In the data rows, the value 128 means zero.
Every row has a hidden score. How much higher is the second row's score than the first row's in each pair? 15 means about the same, 30 much higher and 0 much lower. The score is a weighted sum of the row's numbers plus the product of two more (or one squared), each taken from its middle value.
[147 158 161 154 116 115 150 118 132 100 116 137 129 168 134 163  92 112  83 148]
[121 150 127 108 137 154 131 154 142 111 102 141 124 160 162 115  78  98  92 217]: 17
[141 118 171 145 130  87 123 108 101  85 144 117 158 132 123 160 157 169  96 104]
[119 130 167 131 123 100  98 108 117  72 107 121 125 139 155 128  97  93 151 113]: 15
[126 176  91 102  85 182 141 185 173 107 124 156 130 149 105 150 131 114 106 139]
[124  93 110 138  89 132 136 107 124 159 130 145 117 112 167  93 169  97 162 190]: 15
[134 155 157 165 129 122 175 139 134 100 113 125 134 144 170 140  98 105  85 169]
[ 88 121  81  81 141 184 162 138 163 131 105 151 119 126  75 125 198 172 122  99]: 13
[126 166 140 114 158 148 122 217 145  99 142 143 137 168  95 144  89 152  74 125]
[161 133 177 163 120  90 116 140 112 113 130 104 145 130 138 174 108 163  97 130]: 15
[168 116 162 192 141  71 108 106  87 129 157  73 159  99 129 143 111 175 122  89]
[ 92 115  96  95  95 170 199 102 146 120  86 142  99 118 148 138 134 117 117 167]: 9
[143 132 178 155 126  91 141  94 117  96 124 124 141 155 159 153 126  99 112 130]
[137 121 144 136  89 130 172 112 130 101 116 121 132 127 194 130 107 124  89 173]: 8
[132  73  97 150 104 123 128 114 130 172 161 111 149  79 145 110 158 151 170  99]
[ 73 145 114  71 124 163 137 132 148  91  70 184 111 142 120 106 106  99 156 146]: 20
[130  97  84 126  80 154 122 137 152 159 126 135 113 104 152 131 130 128 142 206]
[146 124 157 162 133  90 192 108 108  94 129 113 149 145 140 170  90 133  95 156]: 26
[ 97 155 126  77 206 172 145 181 164 110 135 191 133 168 105 127  96 100  95 148]
[105 196 104  85 154 155 144 153 141  95 110 127 117 123  96 121 121 165  92  96]: 19
[105 169  83  75 170 139 113 163 146 120 115 142 105 110  92 124 123 197 105 100]
[121 136 146 123 122 145 121 131 140  92  98 155 123 163 173 120 106  92 103 208]: 12
[102 122 139  94 128 160 219 112 138  98 130 164 145 164 109 152 155 121  89 118]
[131  79  95 138 128 165  91 140 117 186 182 143 140  92  93 115 144 148 170 107]: 11
[131 150 169 154 134 114 121 141 142  96 128 131 134 161 184 141  94 106  93 157]
[130 202 141 129 152 119 104 150 135 102 112 113 123 141  95 134  82 119  84 114]: 16
[129 152 162 135 137 121 157 130 127  75 115 133 141 165 150 168 117 103  88 144]
[ 82 139 127  82 122 166 123 123 138  87  81 191 110 182 121 134 165  98 147 151]: 16
[154 169 159 139 150  96 111 171 101  81 142 102 151 137 118 127  88 136  84 106]
[ 85 113  80  83 120 176 130 136 152 158 106 164 115 113  94 110 176 126 164 145]: 10
[121 122  74  87 126 175 151 152 162 157 115 152 125 118  94 132 148 201 130 111]
[ 91 149 149  95 160 148 118 133 139  71 135 155 136 172  94 153 137 159  80 105]: 16
[157  78 144 186 103 102 124 104 108 188 177  90 149 108 133 121 141 140 154 110]
[105 205 109 105 121 114 106 127 110 109 104 103 100 111  88  87 109 105 108  99]: 18
[136 118 177 160 136  97 103 104 109 100 131 107 162 142 122 160 170 151  97 102]
[128  94 118 131 124 107 108 123 109 170 143 127 126  92 192  69 118  95 173 152]: 16
[115 109  74 114 141 162 125 145 143 178 154 162 112  98 122  96 139 121 176 134]
[100 136  93  60 140 206 127 160 170 122 128 209 132 154  87 115 122 144 136 140]: 25
[139 174 137  93 122 175 146 145 158  78 115 187 137 170 104 128 168 134 101 125]
[122  96  77 119  96 143 187 116 148 153 107 123 121  89 148 138 156 142 149 151]: 18
[155  87 149 176  95  87 107  99 103 167 147  97 134 103 165 128 147 108 159 141]
[ 95 137  73  71 207 174 137 153 155 152 114 156 105 111  82  85 127 127 133 103]: 10
[109 147 119  99 133 162 168 152 144  98  91 162 116 162 131 138 104 106  89 201]
[159 143 172 177 180  62  86 123  98 120 144  84 139 111 130 129 103 104 112  95]: 21
[107 195 131 123 110  86  99 109 107 107 115  97 109 104 102 107  95  93 101  90]
[106 157 115 133 126 192 144 190 162 169 113 135 109 175 156  98  90 159 104 177]: 13
[103 187  85 100  99 126 109 105 127 131 101 110  97  89  96  86 119 102 133 118]
[106 151 139  75 193 160 191 140 145  97  91 176 134 173  95 121 126 112  98 126]: 14
[111 131  71 102 101 150 189 136 141 155 118 125 106  92 147 102 135 120 140 161]
[107 146 138 115 255 103 103 125 113 105 122 110  97 116 115  93  88 106 113  94]: 17
[156 125 183 187 149  77 106 124 110 130 164  93 149 133 132 149 102 113 107 122]
[146 165 163 161  94 107 107 120 107 141 130 130 130 139 164 107 100  86 115 169]: 12
[110  84  98  90 115 147 199 101 129 181 133 120 120 110  77 143 144 169 119 107]
[136 176 145 104 150 117 127 131 125  98 100 112 132 146 112 116  90 173  79  86]: 18
[ 97 123  97  68 105 170 117 128 148 108 106 172 108 130 173  92 122 110 163 139]
[114 112  69 108  95 190 128 170 168 155 130 148 125 115 120 122 162 139 145 153]: 5
[158 123 166 153 115 101 127 105 120 103 125 105 137 133 168 148 105  99 112 195]
[133  98 162 157 127  93 112  91 105 133 140  98 129 107 156 123 108  88 172 139]: 17
[111  98  89  87 158 162 131 132 140 175 136 161 110  94  79 101 169 123 177 107]
[106 159  87  85 153 150 186 171 151 129 104 117 104 120  74 111 127 193 105 108]: 18
[100 119  76  81  98 180 132 168 160 149 133 163 126 137 115 154 204 144 122 114]
[133  97 127 155 112  97  99  96 122 150 134 112 122  96 160 107 134  96 191 103]: 20
[130 128 172 137 191 124 127  78 120 102 126 165 148 168 126 130 191 119 125  88]
[138 158 162 155 116 104 149 120 125 119 129 127 129 146 183 136  84  83 102 164]: 13
[178 127 123 179  90 116 125 113 111 181 169  60 125 101 178 117  82 136 147 153]
[122  91  91 124 125 149 107 113 135 175 131 132 109  98 124 122 198 154 176 102]: 2
[170 122 126 167  78  81 117 106 107 157 145  73 122  78 203 136 132 114 145 148]
[162 135 172 185 100  95  97 139 108 112 131 111 150 156 141 188 133 134 109 128]: 16
[102 102 103 118 101 140 170 112 135 154 105 146 104 107 149 100 154 102 175 174]
[159 119 170 185 112  72 122 104 110 125 139  85 143 113 159 155 117 105 118 167]: 16
[141 163 164 135 206  97 100 168 120 103 133  95 139 142 121 135  87 103  88 111]
[114 158 125  93 135 136 157 149 153  70  92 151 135 169 111 181 173 138  83 124]: 19
[140 116 124 121 115 109 133 123 132 119 108 103 123 116 108 112 107 238  96 113]
[150 159 174 153 164  89 100 156 119  99 152 102 149 137 118 146  89 129  88 102]: 15
[121 101 156 145  88  90 103  97 108 109 122 119 127 129 160 140 143 103 171 104]
[109 115 125 119 121 111  90 104 129 104  92 124 113  99 159  96  92  89 185 106]: 13
[123  98  86 110 111 164 141 156 143 177 118 142 109 124 100  89 116 132 124 214]
[104 114  86  88 117 162 109 135 153 135 110 157  99 115 120  93 132 102 183 135]: 21
[106 202 111 109 104 111 102 108 112 104 110 109 106 104  87 102 102  95 118 103]
[162  83  97 154  76 149 124 124 140 162 136  93 117 116 134 161 133 150 139 192]: 9
[118 102 110 103  77 164 133 111 142 149 116 167 127 137 161 101 148 108 155 192]
[121 159 150 115 147 128 141 151 131  79 119 143 146 167 101 160 125 174  76 118]: 15
[119 109 160 134 245  82 122 102 114 119 121  95 146 122 106 138 102 123 113  74]
[ 92 106  71  84 128 181 142 140 139 142 137 170 129 112  84 114 172 171 134 112]: 6
[143 114 165 196 105  74  88 127 107 143 149  98 154 120 181 137 111 103 140 143]
[139 125 159 136 142 112  81 136 118  83 136 112 154 141  94 199 131 166  84 102]: 12
[112 112 117  85 161 180 126 129 109 154 147 200 151 172 133  78 133 104 169  81]
[132  90 120 147  92 106 146  90 112 165 119 126 127 114 139 105 188 102 176 128]: 20
[ 95 119 110 103 112 181 118 115 145 120  95 182 105 163 146 106 130  90 173 141]
[137  77 124 152 126 143  96 115 123 193 156 148 135 128 118  92 200 128 167  97]: 12
[146 170 156 167 146  51  86 118  92 120 134  57 117  93 128 133  99 126 117  91]
[116  90  92 112 108 135 126 122 143 160 133 140 107  91 146 104 139 107 185 139]: 13
[118  85 120 145  96 112  93 103 110 147 134 103 115  96 138 119 174 108 185 120]
[124 122 122 107  92 178 140 127 158 119  98 169 114 149 170 118  95  98 112 205]: 9
[133 168 169 145 151 108 120 163 134  82 136 121 152 154 132 151  98 116  86 111]
[153  83 122 146  78 108 129 121 104 138 124  79 138 116 117 158 123 200 110 152]: 17
[ 93 124  75  82 148 180 145 158 167 155 117 177 114 119 105 111 156 128 167 123]
[125  89 102 136  92 135 139 101 142 174 124 131 116 105 143  86 143 129 165 189]: 14
[132 145 166 144 113 114 170 106 124  85 110 107 139 147 154 176 123 117  97 136]
[141 180 158 162 150  81 101 156 111 100 135  74 136 119 122 148  80 130  94  99]: 16
[ 96 196  98 101 109 123  96 110 122 124  99 114 103  93  83  91 106  99 119 100]
[111  97  91 114 105 132 110 115 144 153 127 145 110  97 172  84 147 119 180 128]: 16
[119 145 166 123 157 114 116 126 124  82 103 141 125 161 168 124  75  82 123 142]
[ 90 141 135  53 205 148 132 102 133  95  62 175 127 165 105 120 113 127 125 113]: 17
[106 119 108  81 103 166 139 107 128 119 111 162 111 137 184 122 116 101 156 188]
[137  88  95 115 118 136 198 114 110 150 129  96 120  90 118 141 132 201 133 122]: 6
[128 128 161 147 117 106 119 127 130  89 103 139 135 162 187 136 102  97 103 177]
[157 134 158 165 126  74 126 159 112  92 132  65 152 122 109 166  83 159  89 112]: 17
[108  97 119 104  96 148 101 102 116 142 121 145 128 121  90 139 253 147 145 105]
[114  95  97 116 105 148 111 120 139 166 122 145 113 107 125 100 160 102 187 134]: 15
[135 151 153 118 202 143 143 139 124 103 131 149 137 169  89 146 104 166  76 108]
[110 115  88  86 116 182 170 140 144 134 110 153 118 141  88 137 123 157 107 200]: 18
[ 94 178  77 109 107 123  93 111 119 149 121 102 102  81  82  87 126 119 137  99]
[117  89  79 120 103 150 169 124 139 180 125 124 133  84 142  98 133 151 149 145]: 12
[118 161  96  98 147 172 121 200 154 119 118 144 131 140  80 132  96 197  90 128]
[136 120 173 139 132 115 159  84 129  89 104 139 127 157 167 123 103 104 131 140]: 15
[149 121 184 174 140  82  93 117 104 108 148 117 157 131 125 170 130 112 117 102]
[133 182 148 128 167 107 109 176 120  83 125  86 132 141 100 124  75 132  85 108]: 15
[108 109 135 122 111  97  95  90 116 108 103 117 115 115 142 103 135  91 188 108]
[126  95  90 147 119 148 100 153 147 228 160 135 107 110 102 110 138 108 146 141]: 2
[124  87 116 140  87 128 124 101 130 147 133 133 129 100 170  97 179 110 180 117]
[106 106 126 110 105 121 115  98 120 132 102 158 123 135 149 104  97  92 185 155]: 23
[114  89  92 116 107 138 116 120 139 168 131 135 117  99 127  91 146 117 186 123]
[134 156 180 150 162 109 119 127 118  93 144 137 153 158 148 146 104 100 102 121]: 14
[104 114  69  89 131 181 139 167 165 173 124 160 119 110  88 119 144 170 135 128]
[115 193 126 133 110  87  82 101 108 108 112  82 115  88  94  98 105  93 114  93]: 20
[108 104  80 110 128 149 117 137 148 168 140 144 111 103 104 101 176 128 183 101]
[152 119 181 172 186  95  89 116 111 151 145 103 140 148 121 134  83 111 109 117]: 13
[102  95 102  99  99 150 129 106 136 132 113 168 101 130 163 122 124  99 174 154]
[115 141 162 103 142 138 100 108 124  75  98 156 139 184 119 134  98  91 148 113]: 23
[161  90 154 192 115  88 111 103  99 167 153  87 133 109 158 125 111  97 134 171]
[ 87 120  81  81 122 170 124 136 156 126 104 166 101 118 102  98 152 104 173 118]: 15
[157 121 155  86 167 128 153  97 119 114 148 113 164 137 104 164 154 195 100  62]
[106 125 129 105 128 110 230 124 119  88 105 111 123 127  98 114 103 100  89 102]: 24
[157 184 142 151 170  83 133 146 107  99 124  87 121 115 103 121 105 161  89  64]
[146  93  88 142  76 142 173 120 152 166 131 101 115  97 103 172 192 148 142 127]: 9
[111 142 101  76 175 146 138 118 153 149 115 190 110 138 168  74  87  89 163 117]
[128 179  78  91 171 140 104 189 109 143 121  97  95  91  83  95 111 150 121  90]: 11
[135 119 148 144  94 139  85 147 112 114 173 160 140 159  69 167 220 134  97 101]
[127 101 148 167 107  89  91 101 118 125 128 124 116 115 163 114 120  95 182 127]: 15
[130 180 149 156 176 108 117 146 103 106 133  76 131 121 124 144  90 170  83  96]
[109  94 109 109 104 137 110 100 127 133 106 144 123  99 121 130 197 103 185 109]: 18
[107 102  71 107 152 169 125 141 144 182 141 143 120 108  89 107 165 149 164 110]
[127 125 152 134 118 114 192 111 132  93 121 121 124 131 174 136  92  90  94 168]: 18
[123  86 105 158 111 134 106 124 129 198 163 122 132  91 131 113 146 117 181 138]
[141 128 178 152 129 100 156 112 110 113 134 143 156 155 165 142 102  89 128 154]: 22
[123  81 123 151  92 119 117 108 111 168 138 132 101 130 138 115 193 105 174 132]
[159 126 182 175 166  86 106 116 115 110 165  94 162 138 136 138 103 119 106 104]: 7
[164 108 161 192 115  86 143 108 105 121 138  69 139 109 106 172 109 168  98 100]
[128 181 141 113 163 129 121 164 124  83 114 129 137 163  95 139 106 167  81  99]: 15
[122 128 152 117 113 153 166 132 140  75 132 175 136 148 169 186 176  87 125 133]
[103 110  70  95 145 176 147 150 159 154 145 158 106 103  88 130 183 176 136 104]: 11
[147  85 135 169  85 105 144  90 108 148 132 107 136 105 189 131 155 130 160 148]
[141  93  89 130 102 113 134 130 118 152 131 101 121  69  91 125 147 214 138 107]: 15
[128  90 128 142  92 101  93  91 110 145 125 122 118 109 153 115 135  99 184 126]
[119 204 120 113 129 129 113 141 133  91 108 103 126 118  88 131 147 164  92  87]: 11
[100 112  70  86 125 166 178 139 150 144 116 156 113 119 140 131 135 166 123 154]
[112 106  78 119 105 158 126 137 143 148 107 131 110 102 162 108 143 130 143 209]: 13
[103 147  63  94 140 172 137 168 169 162 127 147 103 114  87 110 147 156 143 116]
[147 132 140 146  96 118 105 187 130 139 155 109 128 133 173 124 103 100 109 232]: 17
[158  88 111 163 118  89  99 106  99 167 144  61 140  87 128 145 132 197 144  95]
[144  68 131 141 103 117 113 101 125 195 177 136 135 116 144  96 134 125 160 117]: 10
[118 125 169 136 182  97  69 108 116 121 148 143 127 133 123 101 107 105 172  93]
[115 147  70  92 118 176 137 191 154 124 119 152 122 115  80 115 130 181 119 115]: 11
[120  93 113 117  92 151  97 119 128 163 128 166 147 106 136 103 166 110 184 139]
[135 121 167 136 180 123 132 143 120 115 166 135 149 150 115 161  70 134  76 153]: 13
[142  85 140 147 109 127  93 101 104 178 205 109 119 153 102 120 180 172 125  82]
[149 148 129 178  97  80  65 125  97 158 157  96 119  80 162 117 138 104 171 105]: 19
[108  94  91 116 112 147 105 122 139 170 133 143 100  92 129  91 134 118 181 151]
[130  87 121 179  70 139  88 116 144 175 122 126 133 130 178 125 157 126 132 180]: 11
[134 135 175 160 130  92 139 118 121 102 119 111 135 144 156 140  96 100 100 173]
[179 119 152 187  76 118 101 124 114 186 142 101 120 134 150 130  88 125 125 161]: 7
[166  84 150 179  96  99 107  94  95 158 155 109 150 103 170 138 156 127 152 118]
[125 120 148  92 154 162 176 116 145 106 130 194 143 194 168 132 116 102 129 166]: 21
[180 116 156 187  81 104  99 113 129 147 127 103 141 138 191 125 114 107 130 160]
[107 110  71 105 143 164 130 151 158 183 135 149 115 101  90 102 160 136 169 111]: 15
[158 184 121 169 100 100  63 169 100 141 159  76 117  88 161 122 114  92 139 112]
[ 92 141  92  69 134 189 164 155 171 114  91 181 120 156 121 141 125 122 110 171]: 16
[110 105  84 111 101 174 135 140 163 164 113 167  93 127 119 116 141 118 146 198]
[108 111  69  97 118 173 136 149 169 165 114 157 102 110 113 118 162 135 144 170]: 16
[154 125 161 167 133  76 133 119  98 109 130  90 147 119 132 162 103 188  92 117]
[121 168 123 102 137 165 194 138 159 102  97 118 120 160 102 182 107 138  83 135]: 13
[157 139 163 171 106  91 107 148 114 100 152  87 173 126 133 175 111 171  95 107]
[ 94 148 126  62 227 174 125 154 142 118 100 184 124 176  62 122 121 124 129 108]: 15
[ 95 151 142  88 235 153 120 150 151  93 120 171 115 165 104 130  80  99 113 120]
[124 129  66 115 134 159 144 185 156 195 125 120 100  98  82 105 135 152 137 128]: 10
[117 109 144 133 126 104  99  93 118 109 105 132 111 128 167 117 110  96 187 109]
[133  91 112 156 132 102  98 114 124 188 169 118 120  76 128 101 154 113 185  97]: 10
[150 148 170 182 124  89  75 144 109 117 156 103 150 147 161 126  98  98 151 102]
[182 132 156 172 112 107 126 137 125 105 127 116 158 137 184 153 104 152  85 153]: 9
[141 133 175 160 168  89 104 144 108 112 148  93 151 145 119 162  89 138  84 118]
[133  83 108 112 133 153 163 115 121 178 163 154 120  97 156  78 151 121 174 117]: 11
[105 205 113 102 115 117 103 118 122  92 103 119 107 113  99 105 116 104 107 104]
[146 106 133 125 123 107 186  88 101 115 108  87 118 118 110 128  88 196  94 112]: 16
[140 110 124 161  91 109  93 113 140 158 151 120 108 110 199  85 108  96 161 177]
[136  92  83 126 105 145 182 126 145 160 111 149 117  90 146  76 112 144 136 171]: 16
[127 115 169 156 124  73  96  97 104 103 115 109 138 117 134 124 131  87 162 106]
[159 134 170 166 124 115 135 117 124 113 131  86 140 156 170 120  86 131  97 165]: 8
[161  90 151 190 105  71 161 107  96 141 151  64 132 102 147 141 121 107 123 160]
[127 133 141 121 133 127 156 125 134  98  87 141 124 150 142 136  94 101  85 213]: 6
[132 140 172 131 158 122 114 131 130  80 131 137 159 160 118 180 111 127  84 115]
[ 99 135 142  93 255 139  94 168 114 136 152 160 138 140  99 100  77 108 113  98]: 15
[138 157 183 132 185 104  97 119 118  99 145 133 156 143 116 105 110 105 118  96]
[119 142 148 101 121 168 146 119 153 148 131 173 121 189 142 152  99  80  95 172]: 11
[161 108 177 171 198  81  81 139  99 128 158 100 153 137 118 132 113 122 128  87]
[125 193 131 155  87  99  90 129 104 128 117  86 117 103 165 106 117  86 130  94]: 9
[155 122 145 129 174 130 239 117 114 143 141  88 125 105 118  99  85 146  99 125]
[131 161 142 113 139 121 143 144 135  81 136 121 137 147  99 147  88 189  77 106]: 22
[116 123  66  85 158 162 135 161 150 152 158 153 127  94  87 123 172 181 142  95]
[131 154 112 106 130 177 145 187 156 101 102 145 112 165  80 132 102 182  84 146]: 12
[143 153  96 112  89 192  93 223 120 154 161 137  96 159  92 135 133 108 118 151]
[133 139 174 148 150 111 150 116 115  81 127 117 156 147 135 161 119 122  84 114]: 20
[ 96 106  82 101 129 157 141 131 163 162 107 177 113 108 125  94 153 116 174 140]
[101 144  94  64 150 194 182 149 167 113 121 198 125 152 100 128 174 140 117 111]: 14
[120 112 155 123 107 111 115  93 137 121 100 134 109 161 184 127 126  83 160 162]
[127  74 115 145 129 133  69 157 104 200 192 124 144  99 109  98 121 112 156  91]: 9
[118 190 143 142 121  72  94 100 105  98 116  92 113 105 114 113  97  94 109 103]
[107 150 134  88 217 170 149 154 131 107 119 173 134 168  85 134  98 140  82 114]: 9
[135 159 152 139 219  74  72 125  93 120 168  78 113 107 121 103  97 105 141  93]
[150 158 164 138 173  91 132 157 121  89 128 100 126 143 116 152  86 139  80 104]: 13
[125 116 153 161 107  96  70  95 108 114 143 107 159 126 179 131 134  95 169 105]
[134  66 123 152  99 102 119  99 113 177 163  84 149  87 116 155 186 145 149  94]: 10
[100 188  81  93 126 161 122 136 139 136 111 145  91 113  80  87 125 123 121 158]
[128 132 136 104 125 128 138 100 123 142 119 184 105 123 145  71 169  89 183 131]: 16
[128 125 128 117 115 144 176 119 139  89  94 146 126 149 182 166 133 117  93 194]
[151 130 186 168 172 104 104 104 100 120 137 127 125 148 111 162 162 109 128  92]: 16
[131 128 177 152 185  75  75 103  99 118 162 120 133 120 122 117 148 108 148  82]
[117 206 116 104 101 139  99 171 141 111 111 111  90 125 147 114 116  98 114 135]: 14
[129 109  71 122 124 149 116 170 144 178 139 124 116  84  94 118 148 195 149 118]
[100 125 117  98 116 154 195 119 137 112  97 146 104 150 175 127 106 102 109 198]: 19
[141 136  72 136 116 128 112 151 134 184 133 131  98  87 137  84 136 112 165 154]
[106 183  74  95 122 151 120 161 156 130 120 150 133 102  77 118 158 170 120  94]: 16
[134 133 127 149  96 115 212 123  86 123 128  58 105  85  80 159 151 170 110  99]
[110 154 112 112  95 156 115 141 158 113  79 175  97 160 164  93 110  91 146 176]: 15
[112 147 124 106 116 158 166 140 155 113  90 148 106 163 152 139  99 101  92 205]
[118  96  96 101 109 143 159 116 130 165 113 156 116 112 150  77 111 107 155 192]: 19
[141  76 131 157  85 111 126  90 119 162 148 134 142  98 160 118 172 118 169 127]
[144 154 151 129 145 130 127 157 116  83 126 107 141 150 103 155  81 171  74 118]: 14
[131 201 125 144 125 120 125 146 128  92 107 125 117 143  95 128  92 105  99 178]
[147 161 168 154 117 114 128 143 130  94 122 131 156 161 111 173 135 136  80 120]: 13
[129 112  89  78 154 174 130 209 118 147 194 138 160 151 107 112 105 190 113 107]
[108 180  96  92 186 128 192 119 144 110 110 131 113 113 111 104 111 181 112 106]: 6
[114 121 154 112 116 158 143  98 145 116  98 179 125 161 164 114  85  79 139 167]
[188 111 132 171  57 123 167 105 131 147 135 134 131 128 181 162 151 108 121 154]: 16
[101  80  86 118 225 160 108 199 132 139 155 117 118 122  73 102 104 140 119  96]
[155 105 167 177 125  76 140  94 110 144 144  75 143 102 186 137 112 125 142 107]: 13
[ 90 129  94  80 123 178 131 155 146 109 116 199 113 142  86 117 193 113 162 114]
[137 161 152 121 124 137 145 136 152  87  98 139 156 156 178 169 107 150  87 117]: 16
[131 108 157 127 116 110 142 109 116  92 117 131 130 135 190 135 119  89 168 130]
[ 95 107  73  89 157 167 161 131 152 141 114 165 105 122  81 119 186 170 140 110]: 10
[164  98 103 115  90 154 169 147 118 164 141  96 119  99 132 101 110 204 128 145]
[161  76 146 182 140  89  86 110 106 159 184  92 157  97 128 140 153 136 162  84]: 15
[128 201 126 127 108  91  89  99 105 114 118  82 109  91 101 103 114 109 113  91]
[123  87  92 124 111 144 144 127 146 181 146 155 126 100 132 100 173 124 179 108]: 13
[164 105 168 191 172  77  77 123  99 118 172  91 153 117 145 134  99 108 134  94]
[100 106  84 116 121 143 112 130 141 160 125 146 104  99 122  97 146 123 190 112]: 12
[119 148 165 126 132 128 115 132 137  74 100 149 127 170 151 147 106  77 136 152]
[119 140 158 106 146 124 108 119 130 101 118 174 146 166  85 163 193 139  79 119]: 15
[110 184  96 103  99 158 160 137 156 128  93 139  96 123 167  82 135  97 128 139]
[171 120 152 179  98 141 169 120  79 133 128 128 177 174 144 155  99 167 116 127]: 19
[149 109 164 160 116  87  97  98 113 124 135 111 140 113 160 118  85  86 163 111]
[111 141 118  99 128 165 182 138 155  88  93 152 111 150 106 150 108 112  87 192]: 9
[140 125 165 143 179 126 136 142 109  89 165 113 171 160 120 129  89 168  88  91]
[146 127 147 159 123  86  77 135 107  96 134  87 130 102 115 167 108 207 102  89]: 12
[133 100 120 135  92 127  94 129 111 142 143 137 127 116 171 108 140  85 188 134]
[148  80 108 184  84 112 109 112 112 190 149  94 127  88 120 153 141 134 151 161]: 11
[132 177 156 127 137 138 112 154 150  87 110 159 128 170 159 145  95 101  94 121]
[123 119 146 113 119  99 107  94 107  90 106 140 110 139 117  99 113  84 178 133]: 27
[105 113  73 113 132 152 111 158 158 194 127 152 112  96 105 108 150 135 169 117]
[161 120 178 176 124  98 167 112 118 100 148 116 156 145 159 142 110 115 113 113]: 20
[137 186 159 140 138 107 118 155 130  84 123 121 135 145 143 131  96 102  90 129]
[134 129 131 168 164  91  53 118  81 194 126 107 126  91  81 128 203 121 142  69]: 28
[129  79 105 154 113 163 150  98 142 156 162 148 127 140 113 119 172 131 183 113]
[115 156  60  98 133 148 115 166 142 157 123 116 114  80  91  99 152 150 141  93]: 16
[115 145 146 119 240 128 134 147 135  93 122 147 113 159 102 129  97 132  81 122]
[120 202 139 135 127  92  98 118 101 101 108 102 119 122  97 116  94 109 101 102]: 16
[156 103 163 199 147  72  85 137  98 194 171  85 146 115 122 123 113 119 121 107]
[138 133 158 144 115 108 150 122 119  75 126 104 146 135 119 170 114 172  82 122]: 11
[ 96 117 164 126 120  96 151  80 122 110 103 148 148 154 162 123 138  82 154 124]
[149  97 104 159  87 113  80 129 113 163 155  89 124  78 118 130 177 185 157  98]: 5
[133 126 125 127  88 122 125 129 117 119 131 101 136 126 112 152  94 235 107 105]
[ 94 111  91  94 109 160 149 110 147 134 125 145 119 125  72 117 244 138 144 107]: 9
[130 140 149 111 134 122 157 131 150  94 126 114 127 150  89 189 144 187  76 116]
[122  96  98 129 133 136 102 113 133 166 146 134 120 111 115 113 198 137 190  96]: 17
[100 151  79  72 120 178 159 137 144 116 109 159 110 130 126 112 150 128 163 135]
[115 181 122  87 150 143 135 146 146  93  69 136 131 168 175 192 134 108 134 141]: 18
[140 129 174 177 148 105  87 111 102 104 174 131 156 154 119 177 153 121  97  90]
[141 152 160 117 154 105 150 155 127 104 118 129 135 165  74 176 118 148  73 103]: 20
[141 122 136 103 142 185 112 171 130 119 141 168 130 198 149 155  91 139  78 152]
[146  98 126 153  88 124  90 118 111 106 153 101 156 127 118 171 168 210 107 113]: 18
[149 171 160 151 173  88 105 151 100  93 136  95 141 128 107 120  85 134  84 106]
[129 164 160 138 145 126 136 148 133  78 124 124 150 161 125 167  90 129  79 126]: 14
[123 194 135 100 158 122 140 173 142  92 126 105 127 142  83 156  99 154  85  92]
[107 203 131 121 137 105 108 121 108  93 107 111 111 116 107 112  91 107  94 107]: 10
